Each named turn below is shown by a few rows before and after it. Which turns, in which order, take the first row of each later pair to the second? The first pair is answered.
turn tono:
[ -5 -13  13 -13 -18   1   2  48 -61  11   3 -39 -46 -15] -> [-53  40 -23   1 -21  10 -20  -4  -2 -28  42 -10  45 -14]
[-13   8 -12  -7 -13 -18 -13  20  -8  -7  39   3  51  -3] -> [ -8   4  -8  14  33 -11  -6 -42  14 -14   6  26 -32  12]
[  8 -18 -30  27   8  -4   7  11  21   5   5  -1  -6 -10] -> [ 12 -22 -23  26  -2  -6   7  17  13   7  -2  -5  -6 -17]
turn ruva:
[ 16 -25   7  12   3  -3  -2 -15 -17  -9  -5  16 -31  -6] -> [ 39 -11  -2   9 -17   3  -9  -4   1   9 -17  11 -17   8]
[ -7 -15 -25  -7 -22 -12   7  58 -24  36 -15 -40  45 -14] -> [-38 -29 -17 -11  -4 -16  17  47 -40  14   5 -37  42 -30]
[-42  -6  -1   4  13  -8   0 -12  -6 -28  32   9  14 -16] -> [-23 -23   7   6  31  -5  10 -15 -12 -12   0  10 -44  -8]
turn bego:
[-35  -9  -7  11   7  13 -15   2 -17 -11  18   1  14  -4] -> [  9   2 -11   9 -12  16 -21  22  -8  18  -8 -10  12  14]
[-47 -10  10   7  35 -11  14 -26   0 -24   5  17 -41 -12] -> [-18  30 -16  -8 -27  -8 -11  21  18  -6  14  -1  60   0]
[-48  -9   2   2   1  -3  -2 -28   2 -24   6  13  -5 -14] -> [ -6  14  -2  -9 -39   6 -18  10  15  11  -9  -2  33   8]

(2 to 4 turns a pair)
[-51 -16   1  17  20   0  18 -20  17 -29  19   9   0  -9] -> [ 29 -11   7  -3 -22   2  10  42  10  35 -22 -20 -10  15] | bego then tono then tono
[-37   2   6  10  -7 -10  -9  -5   1 -23  19  11  47 -26] -> [-29 -33  24   1   0 -16   8   8 -34  -9   7   1   4 -35] | ruva then tono
[-26  -8  -5  18  46  -3  13 -56  27 -27  -2  19 -46  -1] -> [-18 -50  31 -13  18 -22  30  28 -48  -8   7 -17 -33 -31] | tono then ruva then bego
[-57  -9 -14   6  14   9 -11 -23  24 -35  62   3   0  -5] -> [-33 -15  -8 -15 -25   0 -14  38  -5  -9  61 -19  39  -9] | tono then bego
[ 14   6 -47   6 -36  23  -9  13 -13  -4  -5   3  74  34] -> [-39 -43 -22  19  34  15  27 -37 -40 -43   8  16  -8   4] | tono then ruva then tono then bego
[-23  -1  -9  25  27  12  -6 -47  23 -29   4  22 -32  -1] -> [ 50   8  -7  -4 -38   9 -19  44   7  30 -19 -14   4  11] | bego then bego then tono
[ -8  35   0  23  -5   5   1 -23  19 -15  14   1  32   5] -> [  2 -15  31  10  12  -4  22   1 -30  -1   2 -18 -32  -6] | ruva then tono
[ 11  14 -22 -14 -45   1   0  34 -25  19 -20 -14   9  11] -> [-45  -3 -19   5   8   1  11 -29 -13 -33  -1  16 -27  -6] | bego then bego then tono
[-20   5   5 -25 -29  16   2  40 -29  -8  27 -35  67 -29] -> [-53  -6   7   6  43  24  19 -57  -2 -41   9   2 -35 -23] | tono then bego then ruva then ruva
[ 14 -61  20 -25  18  -3  -5  26 -58  -4  -2   2 -34 -45] -> [-30 -22 -11   3  49  11 -13 -51   0 -44  21  42 -15 -40] | ruva then tono then bego then bego
[  9  24 -14   2 -11  11  -9  10  24  19 -11 -12  24  15] -> [  6  -4   1  -9 -15   3   0  34 -10  22  -2 -26  13   0] | bego then tono
